Rotation paths and how fast each direction turns (degrees each step):
Each turn is a multiple of 5 degrees from 10 to 175, or 0.
Each row of a path follows its step; steps can be skipped.
Path 1:
step 1: [ 25  16   1  -1   8 -18 -13 -21 -10  -1   8 -13 -29 -11 -12  -2 -20  28
   8  -9  23  -2 -26  38  33  -1   2  -6  18 -28   4  -3  22   0 -22  10
  29   4  14  14  -5  19  35 -16   9   0  -5   9 -18  19   1  -2  18   2
 -19  17   3 -15  -9 -15   2   0 -25  -2  -3   9 -21  15 -32  -5 -27  39
  -6   6   9  11  -3  13  10  29]
step 10: [ -7  -9  24  -5  19 -16 -13  -3 -39  11   0 -18  11  -7  -9 -14  12  32
  16 -22  30 -13   9  28  -3 -11 -13  31   4  -9 -11   2  -3 -14 -16  -8
   7 -19  28  19  -2  -3  33 -24 -22 -11  17 -10   6 -23  16 -23   3   8
   4 -19 -11  27   3   4  18  19 -33   5  -5   6  16   4 -24  16  24 -24
 -19   6  -7 -20 -19   4   8  23]
step 11: [ -3  17  -7  11  -7 -25   0   8  -3  11 -14  -3 -14 -15   7   9  -7 -26
  24 -39  35   3 -27  21  -3  -2  17 -11 -14  10 -18   1  -2   5   9  13
   3  26   4   4 -14 -33  13 -20  26  16  -2  25   5  -7   3 -20  35 -45
 -17 -17  -1   1  14  11  13  26  -3 -35   1 -22   0   1 -15   2  18  31
   0  -3   0   0   4  17   1  29]
step 13: [ -3  10 -11   1  26  14 -11  25 -15  -6  29   2  -3   2 -24   9 -11  19
 -35 -22 -22  23  -7  -5   7  -7 -15 -25  18 -13  -6   1  -1 -33   7  36
  -7 -24 -17  -6 -12  15  -7   4  17   8 -20  25  -3   7 -11 -12   9  17
 -19 -24 -13 -26  -1  32   7   1 -25 -25  20   8  37   0  -1   6  20  33
  10  -1  24  -4  18  -5  -5 -15]
step 16: [ 21  -2  10 -13   5 -13 -34  21   6   3   6 -34  -8 -16   2  -3  21  -8
  -1 -13  26  18  -6 -21   1  10  -2   4  13  20 -16  22 -23  55 -15  -4
  13 -20   4   5  -7  11   1 -29  -2   8  11  29   3 -17  25  18   2 -10
  -7   5   0   2   0  -2  30  42 -20  15   4 -25  12   1 -17  -8 -15 -20
  15  28   5 -18   0   5   3  28]
step 17: [ 34  28 -18  -6  15  -3 -12  20  -9   0   7 -14  -8  15   0  16  -9  35
  -3  -4  26 -25 -19   2   9 -31   7 -12  -2 -11 -10   4   5   5 -22  28
 -17  19 -17  10  -6  14  30   0  22 -23 -17  29  -5  18  16   2  18 -20
  -6 -37 -28  -2  19   0  12  26 -23  -5 -23  22   0 -14   4  -6  -3   5
 -10  -3  34  12   0 -21 -10   9]
step 18: [ 27  12 -14 -30 -28  20   6 -13   7  25   7  -5  -4  28 -31  19   8  12
   3 -21  -4  -6 -12  16  18 -27  25  -2  13 -15  -1  28   4 -20 -11   3
 -11 -44   2 -11  14 -18   4   6  20   6   6   1 -11 -21 -16  24  18  -6
 -15   7  16   0 -18   7  32  15 -17  16   9 -10  11  25  16  22  18  41
   4 -11  -2  -4  -1   7 -15  26]
[ -2   4  -3   9  -3  -2   0   6   1   3  -2  -1   4  -3  -1   3  -2  -2
   6   1   4   2  -3 -12   1  10  -1  -3  -6   2  -4   3  -5  -8   3   3
  -6   4   2   6   0  -2  -5  -3  -3  -1   7   6  -1   5   1   0   6  -3
  -4  -2 -11  -2  -5   3   1   1   1   3   2  -5   2  -1  -2  -3   1  -6
   7   3  -1  -8  -2   1   0  -4] | 130
[ 4  3  2 -3  0  0  2  6  8  1  1  1 -5 -8  4  8 -1  7  6 -1 10  2  7 -1
  5 -1  5 -2  0  0 -4  4  1  4  0 -5  5  3  9 -3  3  5  7  0 11  5  4  5
  3  5 -1  0  1  5  5  1  1  4  0  3 -6  3  1 -4 -3  0  2 -4 -1 -8 -1  4
  4 -3  3  3 -1  0 -1 -2] | 70
[ -3  -5  -2   3  -1  -5   2   1   2   2   3  -1   1  -2  -6  -2   5  -5
   2   6  -5   7   7   0   2   4   4   9  -4  -8  -1   2   4   2  -2   3
  -4   5   3   1  -6   0   3   4   1 -10   4   2   0  -3   5  -5   2  -2
  -8  -1   8   5   3   1  -4   7  -7   2   6   5   2   0   4  -1   0   0
   3   0   0   8   2  -6  -7  -5] | 175
[  4  -4  -2   8   0   3   5   1   3   0   0  -1  -4  -2  -5  -2  -9   1
  -3   1   1  -7   1   5   8  -1  -2   1   8  -2  -3   1   3   3   6   4
 -10   1   1   2  -4   3  -2   5   2   0   7   3  -3  -5  -3   3  -3  -2
   1  -4   1   0  -6   1   4  -3   1   0   0  -8  -6  10   4  -2  -1   5
  -2   1  10   1   2  -3   6  -4] | 65
[  2   2  -1  -1  -2 -11   3 -11  -5   2  -2   1   1  -5   0  -1  -7   0
   1  -1   2  -1   1  -1   2   0  -2  -5   2  -1   2  -1   3  -7   5  -8
   0  -1   0  -2   2  -4  -6  -5   0   4   5   1  -1  -1   2  -7   2   2
  -5  -5   1   8  -2  -2  -3  -1  -3  -5   6   4   0   2 -12   3  10   8
  -2  -3  -3   6  -4  -3   6   0] | 40
Path 2:
step 3: [ 25 -11  32 -29  -5  31 -46  -8  20   2 -13   2  10  15  -4 -26  -8  17
 -14  -5   7   7 -29  10 -15  -3  13 -18  -2  14  15 -18  19 -26  17   8
 -32 -45 -15  -4   7   3   1   0 -13  -6   9 -25  -5  -8   5 -15  29  22
   6  -8 -14  10  43  -7   0 -25 -21  -1  11 -36 -10   2  -3  24   0  38
  20 -14   7 -22  13  35 -32   2]
step 7: [-17  19   7  -4 -24   3  14 -10 -15   7  10  -1   6   6 -45  18 -25  23
   2 -21   0 -15  -3 -13   4  16  33  18  -9  16 -30  11  -6  -8  -7  15
  -8  26   9 -24  19  15 -33 -30 -36 -13  41  17   0   2   9  14  40  26
   3   9 -28 -22 -29   9 -11  -4 -14 -25  13  14 -12  22  28 -11   1 -16
  14  18 -26  -2  24  18 -19  18]
step 8: [-41 -30   5   4   2  19   5   8  -7  -6 -33  49  17   6  -7 -15 -16   4
  -2   5  28  -7   7 -30   2  17  -3  -5  32  -7 -18  -2  -3 -44  24   5
   4  14  -1 -17  20   1  20   5  -4  -6  -9 -12  44  -8  -4  27 -13  -4
  42 -41   7 -12  -9   4   6 -24 -10  29  16   1 -13  22  11  41  13 -20
  -3  -7   8 -18  -6 -23  11  -6]
step 10: [-39 -35  13 -11  41  -1  -7  12  11  -1 -13   7 -21 -20  -9  -4 -33 -13
 -12  11  39  37 -12 -21 -17   7  -8 -12  -4   0  -4  16  -5  -7  42 -20
 -37 -10   6 -32  24 -16   6   9  -8   7   9   6 -23 -49  11  26  41   7
  -2   6 -19 -11 -16 -14   0  18  -2   5  10  -4 -30  23 -15 -24  12  -5
   1  15  15  -1   4   8   1   2]
step 11: [  6   5 -28 -14 -28  -2  19  23   3  -5   9  27  -4 -22 -18  10  28  12
  -9 -23  33 -15  14 -10  20  20 -22 -10  22  -6   4 -21  12  19  32 -16
  25 -33 -25   8   4  12   0  12  28 -23   7   6  53 -34 -11  26  17  -3
   3 -24  15 -18  -9   5  15   7  22  10 -10   1  24  -2  11 -38  15  -3
 -10 -21  -6   7  18  14 -14  37]
step 14: [-43  -7  -8  12   9  16 -13 -24  -8  -6   5  48  17  13   8  24 -19 -15
  20 -11  40 -38  13  -3  -4  32  -1  10   8   9  15  19 -21 -11  -3   5
   7  -3  -1  29  40  25  -6 -18 -13 -16   5 -13  22  -3  -6  -1  -9   4
 -17   7 -16 -27 -15 -24  12 -13   5 -15 -18  -3  17 -17 -23   4 -30   7
 -26 -15  -5 -30 -15  -1 -54   1]
step 15: [ -2   3  42 -16  18   5   7  -5 -12  -3 -10  21 -12  -9 -19  22 -18  10
  21 -21 -18  13   0  15  -6   0   0  -8  58 -39  15  -4  -8  -8  10  18
  -4 -17  10 -33  17  -7  30 -13  -1   9   6   1   4 -16 -23 -16   4 -17
 -14 -13 -19  35   1   3   4 -38  39  -5  -2  11  54  13  -2   3 -20  -5
  -6   3  21   6 -12   5  35 -27]
[-4 -7 13  1  3 -3 -8 -2  0  2 -4  6 -2  4  7  3  6  5  2  2 -4  4 -3  3
 -3  9 -2  7  0 -1 -6 -2  7  3  4  2  1 -2  1 -4  1  1  1  2 -1  6  3  1
 -6 -7 -4  2 -5 -8  3 -1  3  5  7  2  0  5  1  2  3  4  2  2  3  4  5  0
  1 -1  3 -5  8 -2  1  0] | 155
[  4   2   1  -2  -2   3  -4   6   0   1  -4  -6  -3  -3  10  -2   2   1
  -8   2  -3   2   1   4  -3   0   1  -1   1  -5  -5  -5   3  -1   0 -13
  -4  -1  -8  -7  -1   0   3   6   1  -6   4   0   2  -3   4  11   3   3
   3  -2   6  -5  -3  -2  -4   2   3  -2  -8  -2  -5  -5   0  -3  -3   2
   0   3   5  -5  -3   1  -5  -5] | 45
[ -6   6   4  -7   0  -5   3  -1  -2   6   6  -5   0   3   1  -2  -3  -1
  -3   0  -1   0  -2   3  -5   4  -1  -3  -1   3  -3   0   2   2   4   6
  -4  -3   3   5   3  -6  -5  -3   0   0   5   1  -1   5  -6   1  -7   1
  -3   0  -4   1  -9  -1   3  -3   4  -3  -3  -1  -8  -1  -5   3  11   1
  -2   2   1  -2   1  -1 -16  -5] | 155
[ -1   2   2   3   7  -2  -2  -2   3   5  -4   0  -2  -4   5   5  -4   3
 -10  -2   0   1  -4  -1  -6   1  -3  -3  -3  13   7   4  -7   2  -7  -6
   1   3  -1   1 -10  -4  -1   0   0   4   4 -12  -2   0  -3   0   5  -1
   0  -5  -4   0  -1  -9   0   5  -4  -1   4   2   3  -1   1   2   2   6
  -1   1  -2   0  -2   0  -1   5] | 100
[  1  -3  -1  -2  -1   6  -1   2   2  -4   0   2   6   5   2   4  -4   4
   0  -2   4   6  -1   3  -1  -2  -5   4   1  -5  -6   3   1  -9 -10   0
   5   1  -5   5   4  -2   3   3  -3  -8   0  -4  -4   6   2  -4  -2   3
  -2   2  -3  -5   1  -4 -10  -2   5   1   4  -1   2   1   8   6   6  -1
   5   4  -5  -2   2  -7  -5   2] | 65
[ 2  2  6 -7  2  3 -1  4  1  2  0  0 -6  0 -8 -4  0 -2 -2  4  3  4  0 -7
 -9  1  2  6  2  4  2 -3  2 -3  2  4  1  7 -4  6 -3  8 -4 -4  4  7  4  3
 -4  3  3  7  5  9 -4  9  2  3 -2 -5 -8  3  4  4  3  2  2 -2  1 -2 -2 -1
 -4  0 -1  2  3 -3  4 -7] | 120
